One turn sends every row of this set to another row. A few are shown first. Where does it send the rows asked after them?
k751: 6	20	22	7	4	5	20	-9	-21	23	-14	15	-13	0
k314: 19	11	14	5	-30	6	22	4	-7	4	-23	-2	13	-6
k366: -8	12	3	-18	0	2	-17	3	-19	4	-33	5	-12	-6
k891: -8	-17	12	10	1	-25	3	-3	15	10	19	-9	-13	-7
k383: 8	12	26	14	3	-2	3	-15	28	21	11	2	-16	-13
k991: -2	9	-4	-8	2	16	-11	13	-16	-25	-16	13	-5	0
k443: 9	-2	12	15	-27	-2	8	-12	9	-7	-4	-23	20	-8
k310: -16	22	19	16	14	-25	12	-5	-26	6	1	-5	-4	-4
k259: 29	-8	-13	21	1	-10	-19	7	15	9	-6	-3	-2	0
k946: 1	18	26	14	2	5	6	-15	27	16	12	6	-7	-20
k900: -3	10	-2	0	2	17	0	15	-10	-27	-15	14	-2	9
k981: -25	16	25	-9	8	-9	-9	-8	-6	21	-13	10	11	6
k262: 16	15	9	14	1	25	-8	-14	10	-2	-2	19	0	-29
k659: 37	-10	-11	16	-6	-11	-13	10	8	7	-5	-6	-4	-6
k682: -8	4	5	20	11	-33	-12	2	-4	-21	3	-7	6	-15
k807: -23	21	21	-3	9	-14	-1	-7	-12	21	-15	12	6	8
k642: 20	16	12	1	-30	10	26	2	-3	7	-17	2	1	-8
k593: -14	-4	12	20	11	-31	-10	3	-1	-23	7	-12	2	-8
k240: 8	0	-14	20	8	-5	6	-4	10	33	-14	6	10	5
k860: 23	4	-9	-3	-14	1	-16	1	-7	-20	-18	-7	-18	-14
k589: -16	-15	4	10	0	-3	-11	11	-1	-25	11	2	-19	1

k314 goes to -> k946
k383 goes to -> k659
Now these:
k900 goes to -> k981
k891 goes to -> k860
k240 goes to -> k443
k807 goes to -> k593
k310 goes to -> k589

One turn sends every row of this set to another row. A few are shown first. Where does it send the rows asked after them?
k386: -16	-18	11	0	-16	-37	27	-8	28	15	-13	-17	5	-33	-7	14	-8	-27	22	7	0	15
k852: 4	4	-7	-23	5	-5	8	-16	23	4	-9	-5	-31	-27	1	-2	-50	12	0	-5	-14	25
k838: -13	-14	32	10	1	-6	17	-5	12	7	-24	20	3	-39	8	27	-7	-2	1	4	2	5
k655: -5	-8	-2	-12	6	-3	9	15	23	10	15	-14	-14	-11	-5	20	0	-5	51	-7	-9	14
k544: 13	-23	14	-11	-37	-1	-1	-10	5	7	-1	8	-11	-27	0	30	5	2	-4	26	-6	19
k757: -8	-29	4	-32	-18	-17	-10	7	10	-1	-20	-11	-27	-40	-11	-9	-25	5	36	-8	-3	5
k505: -40	-25	12	-30	-13	-21	7	-28	23	15	-18	3	1	-20	11	26	-23	5	3	-6	4	7
k326: -1	-9	17	-19	-3	-33	1	-3	34	4	15	3	-5	-7	11	8	-33	9	13	14	-24	-12
k220: -13	-17	-5	5	-20	-11	-11	-7	41	-12	-27	-13	-19	-27	16	32	-23	-30	-7	0	13	23
k21: 1	-24	7	-6	-19	-32	20	-17	19	18	-2	27	-12	-9	26	18	2	14	4	4	-10	5
k112: 3	-14	-24	-5	-6	-20	-18	-3	6	-16	-3	13	-24	-38	13	25	3	24	23	-6	-10	30
k598: -37	-7	-7	-2	5	-7	-2	21	24	-12	7	6	-16	7	12	18	-8	2	9	-15	6	11
k58: -11	9	-7	-16	-15	10	19	1	9	5	-3	-22	-33	-16	-5	22	-11	12	26	-18	-24	13
k931: -28	1	-28	7	-8	1	26	0	20	-14	0	7	-14	-1	2	9	-6	4	8	-8	13	1
k22: -30	-4	-4	18	2	0	2	-1	15	-6	10	-8	-23	-9	0	10	-11	28	12	-9	10	3
k790: -5	-22	-42	-4	-10	-7	-8	-20	22	2	-22	-16	-16	-31	13	25	-14	2	3	-17	10	24
k191: 4	9	12	-2	-2	-11	16	7	29	8	-6	8	0	-17	15	10	-31	-24	-8	12	-16	-10
k474: 6	-9	-6	-4	-23	-5	-7	-7	-17	-12	-30	3	-25	-28	-15	9	-14	-18	12	7	-13	15
k13: -5	2	22	-17	-22	-12	27	-2	4	-13	-8	-23	-11	-11	17	-7	-22	16	11	-11	-16	9
k816: -5	-23	-6	-2	-25	-25	-22	8	41	-9	-10	-7	13	-15	14	13	-13	19	28	0	-15	32
k395: -18	1	-1	1	-14	1	-1	-33	19	16	-28	7	-31	-25	30	2	-34	-3	6	9	5	10
k918: -3	-14	-2	-23	-41	-14	1	-9	30	36	-12	8	2	-25	15	9	-21	-4	18	5	12	28
k819: 3	-26	9	4	-9	-25	-4	11	44	-16	5	7	-24	-49	13	12	-3	4	32	15	12	12
k839: -4	-14	-16	-1	-9	-1	-4	15	31	-25	-18	-9	-2	-55	20	19	-15	-1	14	-17	15	6
k974: -2	-15	18	-19	16	-3	23	6	11	14	12	-15	-9	-12	19	-8	-15	-12	16	1	1	25
k604: 6	-1	0	-20	2	-30	-15	0	23	-6	28	8	-1	-28	9	0	-13	-8	30	19	1	9
k237: -26	-4	-14	-1	-10	-14	-6	-12	16	9	-3	10	-20	-9	24	8	-33	-1	47	27	-10	19
k610: -3	-25	-17	-7	-5	-10	-6	21	30	-23	-21	-2	-2	-49	12	23	2	-3	19	-17	12	9
k987: -19	-22	16	-24	-4	-11	-15	-14	13	-12	7	18	-32	-25	23	14	-4	7	20	28	-6	-1
k308: 10	-14	-25	0	-6	-19	-13	0	13	-31	1	18	-16	-32	19	24	-7	16	26	-1	-9	25
k19: -12	-7	-20	-20	-25	-17	7	-26	23	-15	-9	14	-47	-36	10	17	-22	14	10	9	-8	34
k625: -10	-30	-18	-13	0	12	4	-19	22	-7	-5	-11	-3	-41	-14	17	-9	17	13	22	-7	34
k912: -17	6	7	-21	1	-6	12	-27	17	5	3	-4	-7	-26	-6	13	-43	0	-2	20	-16	-7
k176: 0	-31	26	-21	-20	-4	7	5	30	-2	-34	9	-1	-27	-13	25	-30	11	17	3	-5	25
k165: 13	-4	3	-4	-20	-11	1	1	28	-28	-14	-21	-2	-17	4	16	-21	-21	-14	2	-6	-11
k693: -19	-10	6	-1	-32	-2	2	17	15	-19	-4	-7	-20	-24	29	16	-2	-7	20	26	-12	-19
k224: -8	9	-9	3	-22	-1	8	3	16	-2	-8	-26	-2	0	-2	31	-3	-22	30	-13	-9	6
k956: -8	-4	9	-9	-8	-16	15	-19	-3	-18	-1	-17	13	6	6	10	-14	-21	18	12	-3	18
k125: -17	-32	-3	-3	2	16	18	2	31	0	-29	-16	-35	-13	13	15	-38	-4	12	13	-11	5
k478: -5	-25	-40	-12	-3	-3	-13	-21	23	-3	-4	-16	-23	-30	21	25	-23	4	1	-11	6	27
k597: -11	-18	21	-20	-6	-34	31	10	17	7	-6	8	-23	-35	-4	15	-4	-6	18	5	-27	30
k777: -1	-3	-20	-8	-29	11	7	17	27	3	-17	1	-3	-38	25	10	2	-8	-10	2	-12	30
k122: -3	-31	12	-2	-10	-11	8	1	44	-20	-35	11	-13	-9	22	11	-20	-15	16	8	4	-13
k769: 14	-32	-14	-10	-20	-22	-15	8	12	19	-10	-7	-22	-12	9	-3	-8	-31	19	0	2	11
k163: -16	-10	14	-4	-30	-35	13	-19	9	17	-10	-22	-23	-21	2	23	-10	-6	-4	1	-27	25

k544 goes to -> k176
k777 goes to -> k625
k693 goes to -> k125
Now these:
k838 goes to -> k505
k478 goes to -> k308
k474 goes to -> k757
k819 goes to -> k220
k598 goes to -> k931
k122 goes to -> k395
k13 goes to -> k974
k604 goes to -> k165
k386 goes to -> k163
k610 goes to -> k790
k912 goes to -> k326
k58 goes to -> k655

